Turns, then the turns between two rows, first turn first; the first pair answered:
Dib (before -> after):
[3, 13, -13, 3, -9, 5, -9, 6, 0, 0, -7] -> [-2, 16, -14, 4, -3, 3, -1, 5, 7, 4, -4]
[10, 4, -8, -20, 2, 9, 10, 13, 6, 11, -3] -> [7, 7, -4, -20, -8, 10, 0, 13, -10, 2, -8]
[-14, 6, 18, 3, -12, 19, -7, 2, -3, 8, -2] -> [-12, 2, 16, 4, -1, 17, 2, 3, 10, 15, 5]
mozu (before -> after):
[-2, 6, -18, 1, 7, 2, 16, -5, -5, 7, 1] -> [5, 0, -16, -3, 6, 7, 16, -1, -6, 8, -2]
[6, -7, -6, 3, -8, -8, -17, -7, 2, -3, 6] -> [2, -2, -8, 5, -6, -11, -16, -7, 7, 0, 8]
[-9, 0, 13, 0, -8, -16, -24, -18, -18, -17, 12] -> [-23, 17, 7, 10, -2, -18, -15, -17, -1, -3, 19]
[-3, 1, -3, -6, 3, 7, 4, 10, -20, -7, -14] -> [-8, 4, -3, -3, 3, 0, 1, 5, -23, -11, -11]
Zibi (before -> after):
[-18, 16, 7, 9, 2, 4, -5, 1, -7, -4, -7] -> [-14, 3, 9, 13, 10, -11, -3, -9, 3, -9, 4]
[19, -19, -8, -8, -14, -5, 5, 12, 6, 0, -11] -> [7, -5, -8, -9, -19, 3, 5, 16, -12, -1, -21]
[13, -4, -7, 3, 2, -1, 6, 2, 16, 0, -3] -> [9, 5, -7, 1, -4, 8, 7, 9, 5, 2, -11]
lomal (before -> after):
[-20, 24, -7, 9, -12, -13, -20, -12, -9, -22, 13] -> [-14, 10, -9, 2, -1, -17, -1, -14, -26, -33, 1]
[-16, 4, 32, 8, 10, -3, -18, -11, 5, -2, 16] -> [-1, -15, 30, -6, 15, -1, 2, -8, -21, -20, -2]
[-10, 5, -2, 7, 3, -18, 1, -6, -10, -10, 4] -> [3, 3, -3, 1, -10, -11, -9, 1, -16, -12, -4]
[14, -10, 27, -9, 1, 34, -16, -5, -20, -5, 4] -> [-11, 6, 32, 4, 13, 22, -13, -16, 3, 10, 27]

(two turns a pair)
[-2, 6, 0, 15, 11, -19, -5, -15, 14, -1, 14] -> [24, -5, -1, 5, 1, 1, -10, 2, 24, 6, 4]	Zibi then mozu
[9, -13, 8, -13, -8, 8, 10, 5, 10, 1, 0] -> [4, -13, 9, -11, -1, 4, 17, 0, 11, 2, 2]	lomal then lomal
[-1, 18, -21, -4, -17, 3, 10, 11, -15, -3, -19] -> [24, -4, -19, -8, -13, 5, 10, 16, 7, 2, -15]	Dib then Dib
[-3, -10, 2, 2, 16, -11, 12, -10, -3, -4, 8] -> [21, -18, 2, -5, 1, 4, -1, 2, 0, -2, 0]	Dib then Zibi
[-4, 21, 6, 8, 8, 20, 2, 7, 5, 24, -7] -> [0, 6, 5, -1, 9, 15, 12, 1, -27, 1, -22]	Zibi then lomal
[-3, -13, 15, 6, -2, 6, -14, -12, -10, -7, 1] -> [-7, -14, 14, 6, 3, 3, -8, -14, -11, -7, 1]	lomal then lomal
[-8, 12, 4, 4, 2, 1, 3, 5, -14, 3, -1] -> [9, -7, 3, -2, 9, 5, 7, 9, 0, 7, 1]	Dib then mozu
[-6, 2, 11, 2, -4, 4, -12, -3, -4, 1, 4] -> [2, -11, 11, 1, 8, -2, -1, -6, 2, 0, 7]	lomal then Zibi
[-7, -9, 22, 5, 8, -3, -11, -7, -3, -13, 11] -> [-14, 0, 19, 9, 16, -3, -1, -7, 8, -1, 14]	Dib then mozu
[23, -16, -13, -5, 10, -6, 16, -3, 19, 6, 3] -> [2, 4, -8, 2, -18, -15, -11, -14, -21, -20, -1]	Dib then mozu
[33, -13, -14, -1, 4, -10, -1, 2, 4, -13, 5] -> [-1, 26, -19, 2, -2, 5, 7, 9, -22, -9, -10]	Zibi then Dib
[-7, -3, 12, 9, -3, -15, -9, -13, 0, -7, 11] -> [-8, 5, 7, 9, 5, -2, 5, -1, 20, 13, 8]	mozu then mozu
[-9, -2, -7, 11, 0, -8, -7, -10, 14, 15, 12] -> [10, -14, -7, 1, 1, 7, -3, 1, 16, 19, 1]	mozu then mozu
[-10, 0, 15, 1, 18, -4, 1, -5, 11, 6, 3] -> [3, -9, 18, -4, 18, 6, 2, 1, 9, 5, -2]	mozu then mozu
[-20, 3, 0, -12, 16, -11, 23, 7, -5, -13, 0] -> [-14, 9, 3, -12, -10, -5, -5, 10, -21, -21, -5]	lomal then Zibi
[31, -19, -1, -14, -39, 6, -28, 1, -12, -19, -10] -> [8, -13, 10, 7, -21, -18, -34, -19, 32, -2, 30]	lomal then Dib
[-19, 11, -20, 5, -7, 2, 13, 7, -9, -1, 2] -> [-14, 1, -21, 6, 6, -3, 20, 4, 8, 5, 10]	Zibi then mozu
[19, -7, -12, 14, -10, 6, 0, 3, 5, -6, 5] -> [-4, 12, -13, 20, -12, 4, 1, 1, -7, -4, 2]	Dib then mozu
[10, -27, 9, -8, 17, -6, 12, -13, -7, -15, 1] -> [-22, 23, 10, 7, -11, 5, -19, -8, -14, -3, 2]	lomal then Dib
[20, -13, -15, -6, -13, -13, 9, 2, -12, -18, -13] -> [1, 18, -16, 4, -29, -4, -11, 8, -7, -6, -10]	Dib then lomal
[2, -13, 8, -9, 14, 7, 11, -2, -5, -3, -4] -> [0, 4, 11, -2, -8, 15, -17, 4, 4, 4, 3]	Dib then lomal
[3, -7, 24, -12, 7, 23, -13, 2, -15, 0, 3] -> [-2, -12, 26, -9, 13, 8, -10, -9, -13, -7, 12]	Zibi then Zibi
[9, -11, 3, -4, 3, 10, 0, 0, 5, 0, -5] -> [-7, 2, 3, -2, 3, 14, 6, 0, -5, 2, -10]	Zibi then Dib
[3, 2, -19, -2, -12, -4, 2, 7, -3, -3, -15] -> [-3, -4, -16, 3, -5, -19, 4, -5, -2, -9, -8]	Zibi then Zibi
[-1, 9, -9, -2, 4, 6, 18, 5, 1, 10, -12] -> [16, -11, -6, -6, 5, 2, 12, 3, 9, 4, -7]	Zibi then Dib
[-8, 0, 15, -13, 21, 32, 27, 8, -6, 7, 4] -> [0, 4, 21, -6, 5, 36, -5, 12, 18, 16, 17]	Dib then lomal
[-16, 8, 1, 3, 16, 13, 8, 3, 15, 22, 6] -> [4, -17, 1, -12, 10, 13, 11, 2, -22, -8, -14]	lomal then mozu
[-4, -5, 10, 13, 21, 2, 3, -18, 11, 11, 17] -> [19, -17, 9, 2, 9, 21, -3, -3, 12, 12, 7]	Zibi then mozu
[24, -17, 13, -10, -1, 6, -20, 7, -19, -9, 1] -> [0, 2, 19, 6, 2, -2, -32, -2, 4, 4, 25]	lomal then Dib
[-2, 5, -11, -17, 13, 9, 38, 2, -12, 0, -18] -> [0, -9, -4, -16, 16, -6, 35, -10, -17, -13, -11]	mozu then Zibi
[6, -13, 9, 7, -11, -12, -13, -1, -6, -8, 6] -> [-9, 3, 3, 16, -5, -16, -4, -2, 10, 5, 11]	mozu then mozu
[-4, -8, 11, -4, -5, 0, -16, -9, -21, -6, 2] -> [-16, 1, 6, 1, 17, 1, 10, -5, 1, 17, 6]	Dib then mozu
[-5, 4, -13, 1, 5, -3, 11, 3, 6, 15, -5] -> [8, -6, -11, -6, -4, 1, 5, 7, -8, 3, -17]	lomal then mozu
[-12, 14, 0, -6, -8, 11, -8, 13, 2, 3, -11] -> [-20, 1, 3, -1, 13, -10, 10, -3, 12, 0, 1]	lomal then Zibi
[-2, -12, 7, -5, 24, -4, -2, -6, 3, -4, 13] -> [-7, -5, 8, -2, 14, -9, -13, -10, -6, -12, 14]	Dib then mozu
[-5, 6, 0, 0, 7, -20, 0, -18, 2, -10, 18] -> [3, 12, 0, 1, -10, -10, -21, -11, 7, -7, 17]	lomal then lomal
[-4, -24, 3, 10, 5, -20, 6, -17, -25, -14, -7] -> [-15, -15, -2, 15, 18, -23, 23, -15, -3, 2, -1]	Dib then mozu
[1, 7, 2, 11, -1, -5, 7, -7, -1, -3, 5] -> [11, 3, -1, 5, -2, 3, 10, 0, -5, -2, -6]	mozu then lomal
[15, -4, -13, 4, -17, -20, -7, 2, 6, -11, -2] -> [0, 4, -17, 9, -3, -25, 9, 0, 15, -1, 3]	Dib then Dib
[8, 12, -4, 10, -5, -12, -2, 0, 9, 3, -4] -> [6, 17, -4, 9, -7, -5, 2, 5, 4, 5, -10]	mozu then Zibi
[9, -16, 7, -18, 5, 23, 3, -3, 1, -2, 9] -> [-10, -9, 10, -12, 5, 9, 2, -15, -15, -13, 13]	Dib then Zibi
[-19, 0, 16, -1, 18, 9, 10, -7, 11, 12, 15] -> [9, -18, 22, -13, 1, 23, -10, 2, -4, 1, 3]	mozu then Dib
[16, -13, 0, -8, -6, 7, -8, 2, -9, -11, -2] -> [-1, -3, -4, 0, 17, 1, 16, 0, 11, 6, 6]	Dib then Dib
[-8, 1, -17, -5, -1, -10, 12, 2, -14, -1, -15] -> [-17, 11, -11, 4, -12, -14, -8, -2, -9, 2, -6]	lomal then Zibi
[0, 5, 5, 5, 1, -6, 4, -11, 2, 7, 0] -> [11, -4, 3, 0, 0, -2, 7, -8, 0, 6, -7]	Zibi then lomal
[2, 4, -20, -10, 8, 10, 26, 10, -5, 5, -23] -> [-5, -5, -17, -3, 20, -15, 30, -9, -3, -5, -8]	Zibi then Zibi
[1, -20, -1, 13, -23, -9, -10, 0, 20, -13, 17] -> [-24, -4, -3, 19, -12, -14, 5, -6, 18, -6, 17]	Dib then Dib
[8, -16, -6, -9, -5, -4, -3, -11, -13, -22, 6] -> [13, -16, -11, -3, -7, -10, -7, -10, 10, -13, 14]	mozu then Zibi
[-2, 1, 12, -2, 1, 17, 0, 4, -11, -3, -1] -> [-8, 1, 11, 0, 8, 11, 6, 1, -10, -3, 1]	lomal then lomal
[43, -9, -21, -11, -3, 6, 1, 8, 22, 1, -7] -> [-16, 36, -25, 2, 12, -4, 25, -3, 7, 9, -7]	Dib then Dib
[9, -6, 0, -7, -2, 4, 0, 1, -12, -11, -4] -> [7, -7, -2, -3, -1, -8, -4, -5, -4, -12, 3]	mozu then Zibi
[7, -5, -17, 19, -3, -20, 17, -11, 20, -7, 2] -> [13, -3, -21, 15, -3, -7, 21, 0, 26, 1, -6]	Zibi then lomal
[19, -24, 5, -15, 10, 20, 18, 10, 3, 6, -11] -> [0, -15, 8, -4, 26, 7, 26, 0, 18, 13, 5]	lomal then lomal
[26, -13, -5, -17, -19, 24, -7, 21, -25, -13, -23] -> [-21, 34, -10, -1, -15, 23, 1, 19, -22, 7, -17]	Dib then lomal
[-2, -12, 0, 4, -1, -17, 3, -8, 1, -12, 9] -> [9, -10, -5, 3, -4, -5, 3, 4, 21, 4, 8]	mozu then Zibi
[12, -3, -4, 0, -6, -2, -10, 16, 21, 2, 0] -> [18, -14, -5, -6, 0, -2, 3, 14, 6, -6, -9]	lomal then lomal
[5, -2, -18, 1, 3, -11, 13, 3, 14, 6, -1] -> [-5, 11, -17, 0, -1, -2, 15, 9, -1, 4, -11]	Zibi then Zibi
[-14, 3, 7, -2, 17, 2, 13, -3, -17, 1, -3] -> [-6, 8, 7, -2, -7, 10, -15, 5, -21, -2, -7]	lomal then mozu
[-12, 10, -7, -8, -3, 5, 22, 16, 5, 11, -15] -> [12, -18, -3, -11, 2, -3, 16, 11, 19, 5, -4]	Zibi then Dib
[12, -4, 5, -3, -4, 8, -5, 6, 1, 3, 0] -> [6, -1, 6, -2, -7, 4, -9, 1, -11, -4, -3]	mozu then Zibi
[-4, 3, 15, -7, 14, 22, 13, 8, 2, 11, 0] -> [-6, -2, 19, -8, 17, 19, 14, 4, -9, 5, -2]	Zibi then mozu
[-10, 2, 0, 4, -11, 18, -8, 8, -15, -7, -1] -> [-24, 7, -1, 11, 0, 8, 1, -2, -12, -5, 6]	mozu then lomal
[9, 12, -36, 3, -2, -23, 27, -5, 4, -4, -20] -> [12, 25, -37, 7, -20, -12, 7, 4, 9, 1, -20]	lomal then Dib
[-7, 1, 13, 4, 6, 7, -6, -3, 11, 8, 12] -> [3, -6, 15, -1, 6, 15, -7, 1, 8, 6, 8]	mozu then mozu
[-7, -15, 8, 7, 11, -5, 8, 2, -2, 2, 11] -> [7, -20, 7, 4, 4, 1, 0, 7, 0, 2, 8]	Zibi then mozu
[16, -1, -3, 0, 2, 5, -6, 10, 13, 1, 9] -> [-13, 12, 0, 6, 8, -4, -1, -3, -4, -4, 12]	Dib then lomal
[12, -22, 4, -6, 7, 11, -8, 2, 22, 18, 9] -> [-14, -2, 10, -6, -10, 7, -21, -8, -28, -7, -3]	mozu then Dib
[20, -19, -6, -8, 0, -1, 12, 3, -9, -8, -13] -> [-10, 6, -8, 2, -1, -9, 15, -4, -24, -9, -12]	Dib then mozu
[10, -6, 20, -4, -16, 20, -21, 5, 1, 5, -7] -> [-7, 5, 19, 4, -19, 2, -29, -9, -4, -4, 1]	mozu then mozu
[-1, 13, -8, 8, -34, -11, -9, -2, -10, 1, -17] -> [-10, 6, -9, 15, -8, -29, 12, -14, 18, 10, 0]	Zibi then Dib
[6, 4, 5, -4, -10, -2, -22, 2, -17, -13, -6] -> [-2, -4, 6, -6, 8, -12, -2, -7, -22, -17, -5]	lomal then lomal
[6, -16, 5, -5, 8, -3, 7, -4, -3, -7, 3] -> [13, -16, 2, -5, 4, 0, 2, 1, 3, -3, 4]	mozu then Zibi
[-6, 4, -11, -10, -5, -3, 12, 7, -19, -4, -17] -> [-14, 0, -10, -4, 7, -18, 19, -4, -8, -5, -5]	Zibi then mozu
[3, 5, -18, -4, -8, -8, 17, 3, -17, -8, -24] -> [-4, 23, -16, 5, -25, -5, -10, 5, 1, 4, -12]	mozu then lomal
[1, 4, -14, -4, -6, 18, 20, 8, -8, -2, -25] -> [-8, 5, -15, 0, 4, 10, 30, 3, -4, -1, -19]	mozu then Dib
[-10, 22, -3, 5, 0, 10, 4, 8, 6, 20, -1] -> [9, 9, 0, -3, -6, 21, -1, 17, -1, 17, -9]	mozu then Dib
[-5, 8, 6, -3, -24, 3, -23, -3, -15, -6, 4] -> [-3, -7, 6, -10, -11, -2, -2, -7, -30, -18, -4]	lomal then lomal
[-1, 5, -15, -3, -8, 13, -8, 16, -3, 2, -8] -> [-14, 8, -17, -2, 7, 6, 12, 11, 0, 4, -7]	Dib then lomal
[7, 5, 1, -5, -26, 20, -28, 18, -5, -4, -10] -> [2, 2, -4, 2, 7, 12, 4, 17, 37, 20, 3]	Dib then Dib
[2, -14, 2, 6, -10, -1, -26, -5, 11, -11, 2] -> [-9, 0, 1, 4, -16, 10, -26, 2, -5, -10, -9]	Zibi then Zibi
[3, 16, -32, 18, -13, -46, 4, -7, 7, -10, -4] -> [17, 7, -30, 14, -24, -42, -9, -5, 3, -18, -8]	Dib then Dib
[-8, 11, 1, -3, 3, 9, -1, -5, -16, -1, -11] -> [16, -11, 2, -9, 4, 12, -3, 0, 1, 2, -6]	Dib then Dib
[-26, 25, 15, 10, 5, 18, -21, 19, -3, 17, -2] -> [-30, 19, 17, 14, 22, 12, -6, 11, 8, 22, 6]	Zibi then mozu
[-5, -1, 3, 1, -7, 13, 7, 5, 12, 8, -6] -> [-9, 5, 5, 1, -11, 13, 3, 4, 2, 2, -8]	Dib then Dib
[9, 1, -14, 0, -12, -6, -5, 7, -11, -1, -11] -> [-1, 10, -18, 2, -5, -6, 4, 6, -9, 5, -12]	Dib then lomal
[6, 10, 0, 1, -19, 10, -18, 4, -10, -1, 1] -> [-13, 21, -1, 8, -11, -2, -10, -5, -8, 0, 9]	Zibi then mozu
[19, 9, 7, 1, -19, 14, -9, 13, 3, 5, 0] -> [3, 13, 11, 3, -20, 3, -12, 2, -19, -11, 1]	mozu then Zibi
